Where one turn sends some rows of the set: a few examples, then the rows asked:
j613: 1.26, -1.17, 1.60, -0.02, 0.58, -1.49, -0.64, -1.47, 1.75, 2.39, 0.20, -1.30, -0.33, 1.06, -2.44, 0.22, -2.25, 1.82, -1.92, 1.79, 0.62, 1.06, 0.71, 1.89
j766: 1.59, 0.21, 1.05, -0.52, 0.18, 2.02, -1.78, -0.04, -1.85, -1.32, 0.08, -0.04, -1.22, -1.42, -0.32, -1.23, -0.75, -2.48, 0.57, -0.06, 1.64, -0.07, 0.98, -0.46
j434: -1.54, 1.30, -0.35, -1.17, 0.86, 0.43, -0.18, -0.83, -0.13, 2.42, 1.30, 0.75, -0.10, 2.13, 1.05, -2.07, 0.94, -1.18, -1.91, 0.64, -1.77, 1.25, 0.34, -0.48
j670: -0.49, 0.59, -0.40, -1.64, -1.91, 0.54, 2.92, 2.56, -1.98, 0.42, 0.78, 0.28, -1.18, -1.14, -1.98, 0.94, -0.30, 0.34, -0.97, -0.66, -1.37, -0.90, 0.27, -1.89
j545: 2.37, -0.44, -0.54, -2.78, 1.02, 1.46, -2.62, -0.22, 1.16, -0.52, 0.38, 1.20, -1.07, 1.03, 0.43, 1.53, -0.35, 0.05, 0.11, 1.30, -1.89, -0.19, -0.85, 0.36
j421: 1.17, -0.93, 0.57, 0.29, 0.33, -2.42, 0.59, -0.84, 1.19, 3.40, 0.71, -1.51, -0.24, 1.17, -1.79, 0.61, -1.77, 2.52, -1.92, 0.68, 0.06, 0.59, -0.16, 1.91
j33: -1.52, 1.47, 1.10, -0.67, 0.68, 0.76, 3.08, -0.16, -2.17, -0.16, -2.17, -2.81, -0.44, 1.97, -1.80, -0.02, -0.48, 1.43, 1.85, -1.17, -0.78, 0.78, 1.41, 0.06
j500: -0.68, -0.01, -0.48, -0.40, -1.98, 2.65, 0.71, 1.63, -1.85, -0.58, -1.48, -1.65, -1.39, -0.89, 0.17, 0.50, -2.06, -0.56, -0.69, -0.80, 1.19, 0.37, 1.20, -1.33
j729: 0.33, 0.44, 1.03, -2.02, -1.31, 0.70, 0.55, 1.73, -1.37, -0.42, 0.90, 1.45, -1.78, -1.70, -2.66, -0.55, -0.50, -1.63, -1.50, 0.83, -0.93, -0.12, 1.61, -1.47
j346: 2.04, -0.83, 1.41, 0.41, 1.30, -1.72, 0.30, -1.61, 1.17, 2.61, 0.51, -1.92, 0.31, 1.67, -2.54, 0.23, -1.77, 2.32, -0.70, 1.32, 0.62, -0.20, -0.08, 1.92
j800: 2.40, 0.02, -0.98, -2.35, -0.03, 0.47, -1.74, 1.26, 0.95, 0.62, -0.18, 1.07, -2.05, 1.42, 0.45, 0.35, -1.19, -0.70, -1.76, 1.51, -2.58, -0.19, 1.03, 0.03
j289: 1.47, -2.07, 1.43, -0.12, 0.99, -1.43, -0.43, -1.66, 1.16, 2.36, 1.19, -0.76, 0.31, 0.65, -2.03, 1.25, -1.17, 2.85, -0.11, 0.48, 0.58, 0.98, -0.63, 2.40
j37: 1.66, 0.90, -0.34, 0.48, -0.23, 1.57, 1.74, 1.30, -2.97, -0.06, -0.37, -2.08, -0.59, 0.09, -0.16, -0.67, -0.97, -0.70, 1.38, -1.47, 1.06, -2.17, 0.39, -1.03
j69: 1.43, -2.01, 1.87, -0.14, 0.47, -1.27, -0.92, -1.25, 1.45, 2.33, 0.47, -0.69, -0.34, 0.74, -2.48, 0.37, -2.07, 1.88, -1.27, 1.43, 0.62, 1.53, 1.06, 2.19
j549: 1.47, 0.07, -2.13, -2.06, -0.83, 0.70, 0.40, 2.05, 0.56, 1.18, -0.74, -0.24, -1.59, 2.02, 0.83, 1.69, -1.47, 1.03, -1.50, 0.53, -2.86, -0.76, 0.25, -0.45
j589: -0.33, 1.39, 1.79, -0.91, 2.40, 0.34, 1.26, -1.71, -2.14, -0.77, -0.44, -1.44, 0.08, 1.15, -1.60, -0.23, 1.14, 0.81, 3.40, -1.44, -0.49, 0.61, -0.21, 0.94
j961: -3.03, 0.98, -0.66, -1.29, -0.31, 2.10, 1.13, -0.38, 0.13, 1.94, -0.43, -0.80, 0.22, 2.86, 0.73, -0.61, -0.30, 0.32, -1.93, 0.86, -1.46, 1.49, 0.67, -1.21
j64: -1.41, 1.28, 1.42, -1.28, 0.41, -1.22, -0.18, -0.25, -1.53, 0.39, -0.41, 0.43, -2.14, -0.30, -0.86, -1.59, 0.33, -1.27, -0.87, -0.86, -1.38, 3.13, 2.26, 1.04
j952: -1.18, 1.62, -0.12, -0.61, 1.18, 2.02, 2.06, -0.77, -0.62, 1.91, -0.32, -1.74, 0.97, 4.08, -0.13, -1.59, -0.02, 0.19, 0.04, 0.98, -1.17, -0.72, 0.61, -1.24
j598: 1.63, 0.62, 1.26, -1.67, 0.67, 1.28, 1.41, 0.46, -2.09, -1.06, 1.58, 0.50, -0.04, -0.83, -3.05, 0.18, 0.80, -0.34, 1.95, 0.02, -0.38, -2.30, -0.71, -1.30
j196: -0.46, -0.93, -0.62, -1.42, 2.18, 0.85, 1.78, -0.64, -3.46, -0.46, -1.61, -0.46, -0.15, 2.16, -2.43, 0.92, 0.24, 0.01, 0.96, -1.13, 1.70, -2.10, 1.98, -0.37
j128: -1.02, 0.82, 2.29, -1.72, 1.88, 0.12, -1.20, -2.08, -1.26, -1.06, 0.04, 0.41, -0.91, -0.37, -1.25, -0.59, 1.20, -0.52, 1.65, -0.80, -0.49, 2.72, 0.44, 1.32
j353: -2.29, -1.30, -1.70, -1.72, 0.45, 0.60, 2.08, 0.45, -3.08, 0.21, -1.92, -0.17, -0.91, 1.48, -1.59, 1.81, -0.27, 0.50, -1.08, -1.59, 1.13, -0.52, 2.22, -0.56
j542: -0.09, 0.32, 0.79, -1.78, -0.94, 2.66, 2.64, 1.34, -1.68, -1.22, -0.28, -0.82, -0.21, -0.28, -3.23, 1.29, -0.83, 0.77, 1.02, 0.42, -0.28, -1.60, 0.22, -2.11
j102: 2.12, 0.08, -1.19, -2.01, 0.22, 2.26, 0.58, 1.13, 0.53, 0.01, -1.53, -1.38, -0.67, 2.98, -0.24, 1.83, -1.80, 1.49, 0.51, 1.24, -2.00, -1.80, 0.13, -0.65
j818: -1.23, 0.88, 1.03, -1.57, 1.90, 2.34, -1.37, -2.32, 0.40, 0.66, 0.66, 0.41, 0.68, 2.42, 0.01, -1.73, 0.68, -1.15, -0.22, 1.79, -0.59, 1.16, 0.19, -0.52
j283: 0.58, -1.35, 1.05, -0.02, 0.29, -0.86, 0.44, -1.38, 1.63, 2.33, -0.24, -2.21, 0.25, 1.47, -2.34, 1.44, -2.36, 3.13, -1.30, 1.35, 0.66, 0.79, -0.15, 1.59
j752: 0.61, -2.02, 1.05, 0.02, -0.16, -0.84, 0.87, -0.67, 1.18, 2.61, -0.20, -1.94, 0.06, 1.32, -2.33, 1.55, -2.43, 3.41, -0.92, 0.78, 0.51, 1.06, 0.51, 1.72
j614: -2.54, 1.37, 0.27, -0.93, -0.69, -0.66, 2.41, 0.85, -1.90, 0.94, -1.55, -1.37, -1.67, 0.70, -0.66, -0.19, -0.39, 0.71, -0.71, -1.67, -1.67, 2.49, 1.84, 0.31
j310: -0.62, -1.38, -0.55, -1.96, 2.74, 0.28, -0.07, -1.60, -3.10, -0.71, -0.05, 1.20, -0.12, 0.76, -1.70, 1.36, 1.57, -0.34, 1.07, -1.64, 1.69, -1.08, 0.52, 0.39
j943: 0.99, -1.36, 1.06, -0.15, 0.86, -1.59, -0.53, -1.90, 1.56, 2.42, 1.00, -1.10, 0.23, 0.68, -1.86, 1.29, -1.37, 2.72, -1.10, 0.87, 0.60, 1.01, -1.06, 2.13
j395: 0.44, 0.35, -0.88, -0.28, -1.17, 0.26, -0.31, 1.42, -2.30, 0.50, 0.89, 0.29, -1.70, -1.98, 1.26, -0.40, -0.22, -1.58, -0.95, -1.98, 0.48, 0.33, 0.03, -0.41
j29: -1.48, 1.00, 0.00, -1.21, 1.98, 2.24, 0.58, -2.09, -0.26, 1.16, 0.96, -0.65, 1.59, 2.95, 0.47, -0.42, 1.35, 0.67, 1.07, 0.32, -0.90, 0.04, -1.62, -0.61
j751: -1.36, -0.98, -1.41, -1.69, 0.82, -1.04, 0.72, 0.48, -3.13, 0.81, -0.73, 1.43, -1.76, 0.68, -1.28, 0.24, 0.35, -1.26, -2.16, -1.50, 0.70, -0.20, 2.85, 0.00
j130: 0.44, -0.16, -0.07, -0.60, 0.07, 2.66, -0.37, -0.27, -2.06, -1.37, 0.31, -0.93, -0.09, -1.36, 0.38, 1.19, -0.07, -0.01, 2.06, -1.63, 1.67, -0.46, -1.62, -0.55
j552: 1.38, -1.64, 0.82, 0.27, 0.03, -2.33, 0.50, -0.28, 0.88, 3.47, 0.76, -0.95, -0.51, 0.94, -1.87, 0.42, -1.85, 2.38, -1.67, 0.43, -0.06, 0.95, 0.72, 2.16
j459: 2.17, -1.58, 1.66, 0.38, 1.07, -1.26, 0.67, -1.12, 0.79, 2.54, 0.34, -1.85, 0.33, 1.75, -2.77, 0.45, -1.91, 2.68, 0.12, 0.96, 0.63, -0.12, 0.47, 2.04
j612: -1.16, -1.59, -0.18, -2.31, 1.84, 0.30, -1.27, -1.19, -2.46, -0.79, -0.63, 1.98, -1.24, 0.19, -1.79, 0.55, 0.68, -1.61, -0.96, -0.62, 1.61, 0.39, 2.37, 0.28
j312: 0.07, -0.15, 1.16, -2.55, -0.33, 1.46, -0.42, 0.21, -1.11, -1.39, 1.82, 1.96, -0.75, -2.38, -2.30, 0.97, 0.79, -0.61, 0.27, 0.15, -0.39, 0.10, -0.81, -1.05
j512: 3.41, 0.16, -0.73, -2.08, 1.68, 1.42, -0.71, 0.04, 0.37, -0.15, 0.15, -0.19, -0.34, 2.39, -0.04, 1.31, -0.30, 0.85, 1.62, 0.85, -1.88, -2.24, -1.12, 0.10

j598 goes to j312
j69 goes to j552
And these:
j346 goes to j943
j549 goes to j102
j589 goes to j128
j612 goes to j751
j818 goes to j434
j395 goes to j500

Where one turn sends some rows of the set: a few examples, then the rows asked:
j305: -1.28, 2.89, 0.27, 0.27, 1.83, -0.81, -0.62, -1.50, 1.03, 0.84, 0.70, 0.22, 2.58, 0.74, -0.12, -0.87, 2.29
j856: 0.13, 0.34, 1.38, -0.33, -1.52, -0.49, 1.43, 1.33, 2.48, -1.74, -0.95, 1.07, 1.54, 0.00, -2.85, 1.69, 0.16
j880: 0.71, 3.18, 0.27, 0.02, 0.83, 0.11, -2.54, -1.18, 0.05, 0.66, -0.69, 1.95, 2.47, 0.58, -0.15, -0.72, 0.28
j677: 2.33, -2.60, 0.55, -1.44, -1.04, -0.39, -0.03, -0.79, -1.47, 1.38, -0.57, 0.69, -1.02, -0.05, -0.05, 1.39, -0.82
j134: 1.55, -3.85, -0.51, -1.73, 0.87, 0.39, -0.21, -0.62, -0.50, 1.32, -0.43, 0.14, -0.19, 0.16, 0.58, 0.64, -0.49
j12: -2.16, 1.12, 0.32, 0.22, 0.01, -0.91, 1.97, 0.13, 1.45, -0.24, 1.04, -1.27, 2.30, 0.61, -1.64, 0.69, 3.01
j237: -1.88, 1.60, 1.08, 0.35, -1.24, -0.33, 2.02, -0.45, 1.93, 0.79, 1.14, 0.52, 3.03, -0.37, -1.83, 1.58, 1.25
j377: 3.03, -1.15, -0.36, -1.31, -0.11, -0.10, 0.97, 1.57, -1.87, 0.43, -1.12, 0.02, -1.17, -0.94, 0.58, -0.25, -0.30
j110: -0.03, 1.01, 0.93, -1.28, -0.29, 0.56, 2.21, 1.51, 3.62, -0.14, -0.18, -0.74, 1.91, -0.33, -2.02, 1.19, -1.07
j917: 2.24, -2.59, -1.24, -1.43, 1.30, 0.93, 0.55, 1.26, -0.60, 0.65, -0.93, 0.48, 0.12, -0.92, 1.12, -0.50, -0.55
j986: 3.12, -1.34, -0.40, 0.65, -2.05, -1.93, 0.36, 0.74, -0.87, 1.81, -0.03, -1.10, -0.31, 0.63, -1.13, 1.88, -0.08
j383: 2.05, -2.95, -1.27, 0.26, -1.05, -0.61, -0.48, -0.51, 0.68, 2.51, 0.52, -0.96, 1.17, 1.12, -0.26, 1.98, -0.89
j516: -0.56, 3.99, 1.21, 0.65, 0.40, -1.19, -0.27, -1.26, 0.46, 1.00, 0.42, 1.45, 2.25, -0.10, -0.74, -0.24, 1.70
j668: 2.73, -1.45, -0.14, -1.52, -1.63, -0.01, 0.06, -0.39, -1.79, 0.91, -0.62, 0.00, -1.13, 0.13, 0.94, 0.75, -1.07
j927: 1.06, 4.26, 0.40, -0.41, 0.85, 0.00, -1.88, -0.86, -0.09, 1.28, -0.41, 0.59, 1.87, 0.48, 0.02, -1.00, 0.00
j507: 0.48, 2.65, -0.27, 0.02, 1.78, -0.17, -2.59, -0.76, -0.15, -0.06, -0.83, 1.15, 2.23, 1.04, -0.05, -1.36, 1.39
j676: 2.90, -1.39, 0.63, -1.51, -0.05, -0.44, 1.29, 1.06, -1.61, 1.55, -0.80, 0.12, -1.40, -1.25, -0.31, 0.56, -0.69
j126: -0.58, -0.59, 0.68, -0.72, -1.32, -0.89, 0.55, 0.14, 2.18, -2.37, -0.58, -0.90, 0.96, 2.03, -2.23, 1.50, 1.30
j870: -0.73, 0.09, 0.25, -1.68, -0.12, 0.13, 1.35, 0.32, 3.34, -0.75, 0.23, -2.71, 1.35, 1.70, -1.38, 1.00, 0.11
j256: 0.80, 3.71, -0.14, -0.40, 1.79, -0.25, -1.92, -0.41, -0.27, 0.53, -0.54, -0.19, 1.63, 0.96, 0.09, -1.57, 1.10
j636: 3.18, -1.53, -0.97, 0.93, 0.24, -1.45, 1.33, 2.89, -0.26, 1.54, -0.53, -0.58, 0.32, -0.87, -1.32, 0.72, 0.39
j255: -2.27, 0.46, 0.57, 0.70, -0.49, -0.65, 1.54, -0.24, 1.69, -0.38, 0.79, 0.67, 3.02, 0.18, -1.97, 1.22, 2.59
j899: -1.12, 2.86, 0.76, 0.66, 0.62, -1.19, -1.05, -2.04, 0.61, 0.53, 0.49, 1.31, 2.48, 0.80, -0.47, -0.22, 2.24
j372: -0.72, 4.02, 0.70, 0.29, 1.62, -0.83, 0.15, -0.71, 0.92, 1.27, 0.63, 0.39, 2.36, -0.17, -0.40, -0.90, 1.78
j368: 1.94, -2.90, -1.01, -1.64, -0.21, 1.02, -0.42, -0.69, -0.55, 1.11, -0.44, 0.46, 0.18, 0.15, 1.46, 0.48, -1.30
j722: 2.13, -3.14, -1.82, 0.52, 1.21, -0.14, 0.46, 1.62, 1.25, 2.23, 0.04, -0.43, 1.80, -0.34, -0.43, 0.81, -0.42
j449: -1.79, 2.25, 0.84, -0.13, -0.74, -0.61, 2.50, -0.08, 1.71, 0.93, 1.40, -1.42, 2.27, 0.06, -1.56, 1.05, 1.66
j201: 2.10, -2.69, -0.42, -1.76, 1.90, 0.30, 1.09, 1.24, -0.63, 1.47, -0.67, -0.40, -0.61, -0.99, 0.30, -0.16, -0.34

j383 goes to j722
j516 goes to j899
j677 goes to j134
And these:
j507 goes to j256
j856 goes to j126
j237 goes to j255
j377 goes to j668

